The rows of Z fall into 3 groups, and each row is roughly a mix of its group's hidden directions; some rows fit no group.
Z, 106 rows:
[[-5.69  1.20 -2.40 -0.06  0.86 -0.87  1.95 -0.26  0.96 -4.14]
 [-2.72  1.82  1.04  1.18  2.29  5.11 -2.66  2.41  1.00  2.13]
 [ 1.14 -0.46 -3.02 -0.39 -3.24 -1.37  0.40 -3.00  5.48  0.89]
 [ 1.98 -0.79  3.36  2.23  0.34 -1.82  0.77 -5.66  2.19  1.18]
 [ 2.75 -0.56 -1.92 -4.34 -2.20 -3.41  2.93  2.76  0.25  0.03]
 [-2.05 -1.52 -2.64  1.13 -0.71  6.75  0.78 -0.33 -0.92 -0.83]
 [-3.07  1.10 -1.51  3.49  1.66 -4.37 -0.98  0.94 -1.20  3.58]
 [-1.79  1.47 -0.29  0.69  1.23  0.09  5.00 -4.24  0.57 -3.50]
 [ 2.11  1.45  2.56  4.55 -0.47  0.51 -1.29  3.70  2.00 -3.07]
 [-0.77  2.55 -3.56 -3.00 -1.39  2.44 -2.52 -2.58 -3.20  1.77]
 [ 0.76 -0.76  0.87 -3.33 -1.86  2.57 -1.88  4.78  2.97  2.20]
 [-0.56 -4.25  2.42  1.28 -2.03  4.16 -2.38 -0.60  2.90  1.15]
 [ 4.48 -2.57 -0.04 -0.79  1.76 -3.41  2.59 -2.33 -1.63 -2.49]
 [ 1.13 -1.45  1.73  1.26  0.83 -6.76  0.71 -1.17 -2.42  0.93]
 [-1.99 -1.30 -2.27  1.32  6.12 -0.36  2.48 -1.33 -0.97  2.01]
 [-5.32  0.01 -1.91 -2.05 -2.77  0.68  0.15  2.10  3.37 -1.74]
 [ 1.37 -0.24  4.12 -1.62  0.36 -0.49 -2.60 -5.82  0.64 -0.32]
 [ 1.45  2.02  0.59  1.16  4.45  0.47  3.18  0.95 -4.63 -1.64]
 [ 1.17  2.10  2.60 -0.74  3.84 -1.38 -0.82 -0.65 -5.53 -1.29]
 [ 1.52  4.59  1.37  3.56  1.62  2.72 -0.33 -1.43  2.56  2.53]
 [-2.02 -1.32  0.41 -3.02 -2.69  1.19 -4.39  3.15  2.94  1.18]
 [ 0.67  3.04  1.83  4.65  2.71 -0.51 -0.42  4.25 -1.36  0.76]
 [ 2.00 -1.43 -3.70  1.13  2.08  1.00  2.97 -0.65  5.22  0.50]
 [ 0.61  0.37 -1.87 -6.35 -1.16  0.36  3.11 -1.66 -1.06  1.90]
 [ 4.89  3.40 -3.74  2.69  0.01 -1.02 -1.86 -1.29 -0.33 -0.15]
 [-0.80  0.29  5.36  1.76  3.66 -2.96 -1.66  1.26  1.60 -1.18]
 [ 5.08  0.05  3.19  0.16  2.75  0.21 -1.33 -2.90 -2.80  1.20]
 [ 0.51  1.88 -1.40  3.18  2.44 -2.50  3.41  2.15 -1.22 -4.15]
 [ 1.14 -1.69  0.67 -1.28 -1.51  3.63 -0.08  3.45  5.02  2.08]
 [ 0.43  4.69 -1.03 -1.84 -0.80 -0.52  2.05 -5.05 -1.67  1.72]
 [ 1.28 -1.25  0.92  5.52  0.64 -3.41  1.00 -3.44  0.55  1.82]
 [-1.31 -2.21 -1.62  2.80 -1.65  0.90  0.63  4.32  4.33  2.15]
 [ 0.62 -0.78  5.01  2.81  3.22 -0.65 -0.58  1.55  1.75 -3.53]
 [ 2.98  0.34  2.67 -4.32  1.97  2.42  4.02  0.88 -0.79 -0.94]
 [ 2.22 -1.63  2.05 -1.64 -0.81  1.95 -3.78 -5.17  1.74  0.23]
 [-2.28  3.92 -4.07  0.27  2.52  1.27  1.74 -1.87  0.50  3.33]
 [ 1.87 -0.95 -0.35  5.95  2.10 -0.82  3.81 -1.72  0.27  0.73]
 [ 3.01 -1.94 -1.68  0.00 -1.74  0.19 -5.30 -3.23 -1.86  1.52]
 [-0.92  2.48  0.44  0.90  1.46 -4.47 -0.56 -1.12  0.16  5.60]
 [-0.06  2.18  0.46  2.03  2.50 -4.49  0.97  0.90  0.02 -5.08]
 [ 2.71 -1.74 -0.28 -1.48  1.63 -5.51  2.11 -2.72 -1.10 -2.07]
 [ 2.29 -4.92  2.40  0.54  4.15  1.41  1.92 -1.20  1.10 -1.42]
 [-0.17 -0.85  0.79 -0.53 -0.60 -0.38  0.04  3.66 -5.43 -4.25]
 [ 2.16  2.26  1.21 -3.85 -0.81 -1.06 -3.66 -1.61 -1.52  4.11]
 [ 1.97 -4.30  2.84  4.24  0.91 -2.46 -0.46  0.74  1.35  2.27]
 [ 0.52  1.46  3.83  0.87  0.16 -4.64 -2.48  0.97  3.10 -2.63]
 [-0.19 -0.18 -1.85 -3.83 -3.21 -0.59 -3.16 -4.45  0.82 -1.93]
 [-1.12 -0.27 -4.23  4.22  3.90 -1.77  2.47 -1.02 -0.54 -0.42]
 [-0.27  2.95  1.13  0.70  0.67 -5.64 -0.01  1.31  1.90 -3.86]
 [ 2.95 -0.61  5.26 -1.09 -0.58  1.08 -3.77  0.33  1.51  2.66]
 [-2.35  2.30 -2.21 -2.20 -2.25 -2.30 -3.37 -1.65 -0.49  4.23]
 [-3.79  0.15 -2.46  3.40  2.68  0.72  1.41  2.98 -2.31 -2.67]
 [ 0.07 -0.75 -3.86  0.02  0.59 -4.35  1.61  0.64  3.58  3.53]
 [ 0.57  2.65  1.28 -3.85 -3.40 -2.50  0.46 -3.52 -2.88  0.71]
 [ 0.70 -0.56 -1.93  2.89 -0.39 -1.64  0.23  6.03 -0.88  3.18]
 [ 1.75 -4.51  2.90 -3.38 -1.80 -0.55  0.38 -3.28  0.06 -2.30]
 [ 3.02 -2.07 -0.19 -3.95 -1.47  0.41 -1.43 -3.33 -1.53  4.03]
 [ 1.25 -1.13  4.36 -0.87 -1.57  3.82 -1.35 -3.66 -0.51 -2.82]
 [-2.05 -1.47  3.03 -0.87  2.74 -5.28  1.60 -0.45  2.36 -1.75]
 [-2.61  1.98  0.91 -2.99  2.85  2.73  0.57 -3.40 -2.89  2.58]
 [ 2.83 -2.39 -3.81  0.49 -1.28  5.38 -0.46 -0.39  1.85  0.37]
 [ 0.00  5.32 -1.11  1.84 -4.34  2.30 -1.58 -0.97  0.25 -1.60]
 [ 1.00 -2.73  4.63 -2.05  2.50 -4.17  0.61 -1.12  1.56  1.09]
 [-1.33 -4.01 -1.38  4.09  4.32  0.34 -0.08  2.35  1.22 -0.91]
 [-4.59  2.01  1.21  0.19  2.76 -0.36  3.76  0.42 -0.46 -3.75]
 [ 4.73 -1.76  2.70  2.07  0.21  0.47  0.61 -3.03  2.84  2.85]
 [ 3.90 -2.32  1.85 -0.86 -1.28 -2.26  0.25  5.20  2.03 -0.54]
 [-2.63 -1.79  2.02  0.17 -0.75  1.15 -2.72  1.73 -5.79  1.72]
 [-0.82 -0.93 -4.84  0.98 -1.89 -2.43  0.03  4.87  1.65 -1.06]
 [-2.06 -3.60 -1.41  4.64  0.23  3.79 -0.44 -0.83  0.21 -2.63]
 [-2.94  3.04  2.37 -1.55  1.93  3.18 -4.37 -0.27 -1.14  1.68]
 [-0.97  2.82  2.62 -3.72  0.05 -3.74 -0.52  3.36 -2.69  0.83]
 [ 0.04 -0.94 -0.58  0.56 -1.04  4.61 -0.84  4.29 -0.07 -4.47]
 [ 2.55 -1.97 -0.42 -0.13 -4.33 -0.67 -3.77 -2.84  2.35 -2.33]
 [-0.79  0.67 -4.00  0.08  3.41 -2.21  2.78 -0.87  2.00  4.12]
 [-1.86  3.04  0.13 -3.22  0.37  0.48  5.45  2.19  0.53 -2.19]
 [ 1.33 -0.46 -2.74  4.63  0.08 -3.50 -0.52 -2.10 -3.77  0.99]
 [ 0.32 -1.51  0.46 -4.77 -3.82 -1.37 -0.24  3.00 -2.60 -2.32]
 [-5.38  1.24 -1.98  1.20  0.63 -2.02  0.97  3.67 -1.88 -2.17]
 [ 0.85  3.32 -1.45  0.56  1.18  6.53  1.28  0.27  1.60 -0.79]
 [ 0.00 -2.55 -1.12 -4.84 -2.45  0.56  0.32  4.58 -0.56 -2.03]
 [ 2.54 -0.87  1.23  0.94  1.46 -6.11  1.46 -0.28  0.85 -3.32]
 [-1.33 -1.81 -3.51  5.72 -1.02 -2.98 -0.89  0.18 -0.61  1.34]
 [-0.20 -2.05 -0.40  2.04 -1.78 -6.77 -1.35  1.87 -0.13  0.34]
 [-1.00 -0.59  1.13 -4.37 -3.22  1.55 -1.94  1.95  4.45  1.07]
 [ 2.37 -2.94  4.06  1.70 -2.56 -0.75 -2.35  2.27  0.16 -3.40]
 [ 2.11 -5.22  1.68  1.41  1.45 -2.01 -2.40 -3.74 -0.40  0.63]
 [ 1.41  5.93 -2.75 -1.25 -2.31 -0.85  2.19  1.44 -1.96 -0.05]
 [-0.76  1.98 -1.24 -4.86 -1.59  0.33 -0.15  5.40 -1.23  0.33]
 [-1.46 -0.18 -2.86 -2.41 -2.66  1.04 -1.28  5.92  0.84  1.16]
 [-1.64  0.20  1.45 -0.35  3.43 -2.71 -2.67 -3.48 -0.65 -4.39]
 [-1.44 -3.48  2.22  3.36  0.16  1.88 -4.36 -1.96  1.75 -1.80]
 [-0.04  2.26 -0.48 -3.89  1.76 -2.55  1.96 -0.12 -0.33  5.38]
 [ 1.79  5.17 -1.90  1.33  0.03  3.16 -1.56  1.94 -3.36 -0.58]
 [-0.89 -1.01  4.97  0.79  1.63  1.42  1.65 -0.99  5.24  0.01]
 [ 5.78 -1.09 -0.82  1.12 -2.61 -3.23 -2.25 -1.79 -0.32 -0.95]
 [ 3.09 -0.65  1.28  3.37  0.05 -4.25 -1.30 -3.03 -1.70  2.89]
 [ 2.07 -0.47  1.30  1.98 -0.09 -6.11  0.65  2.09 -3.14 -0.98]
 [-4.20  3.16 -2.26  2.52  2.93  2.70 -1.05 -1.39 -0.88  2.07]
 [ 0.14 -4.59  3.54 -0.73  2.59  1.99 -1.14  3.99 -0.34 -0.96]
 [-0.15 -0.80  5.56 -2.37 -0.52 -0.36 -3.20 -0.72  3.51  1.56]
 [-0.11 -3.30 -1.32  0.37 -2.94  2.72 -3.47 -0.18  4.47  1.46]
 [-2.25  3.96 -3.41 -3.36 -2.00 -3.58 -0.35 -1.13  0.05 -1.04]
 [ 2.99 -0.34  1.45  2.47  2.45  5.49 -0.37  0.86 -2.93 -0.55]
 [ 0.16 -5.21  2.08 -3.13 -1.19 -1.34 -1.15  3.84 -0.45 -1.51]
 [-4.67 -0.91 -2.65  1.76  0.92  4.38 -1.91 -2.19  0.58 -1.21]]

One row of each group comes first, with its name. Which group is each row after those in?
[ 0.62 -3.22 -1.25 -3.57  0.27 -1.92  1.87  5.19 -1.46 -1.26]
(90)
[-4.46  2.50  3.23 -2.50  1.71 -0.83  2.54  0.68  0.73 -3.03]
(40)
[ 0.79 -2.16  0.10 -6.05 -2.18 -1.11  2.43 -2.33  1.95  0.23]
(94)

[ 2.72  3.55  1.60 -2.75 -0.78 -1.56 -0.81  0.11  1.21 -5.27]
(94)
[-2.34 -1.33  0.59  2.24 -2.16 -4.08 -3.99 -1.00  3.49  0.03]
(94)
[-4.13 -0.45 -4.08  2.22 -0.72  1.27  2.60  3.08  1.71 -1.70]
(40)
[-2.04 -0.94  1.43 -0.78  1.77 -1.07  1.05  1.16 -0.52  6.95]
(94)
[-2.65  4.09  0.49 -2.06 -0.10  0.87  3.43  4.42  1.41  0.87]
(94)
[-1.70  1.26 -2.41 -3.82 -0.26  4.69 -1.20 -2.70 -2.66  0.59]
(94)
[-0.19  0.32  1.78  4.69  3.83 -1.09  3.92 -2.11 -0.62 -1.29]
(40)
[ 3.55  3.58 -3.34 -0.85 -3.97 -1.08 -0.49  1.20 -1.33  2.31]
(94)
[ 2.93 -1.91  3.71 -0.87 -1.60  4.83 -2.54 -0.35  1.86 -0.67]
(94)
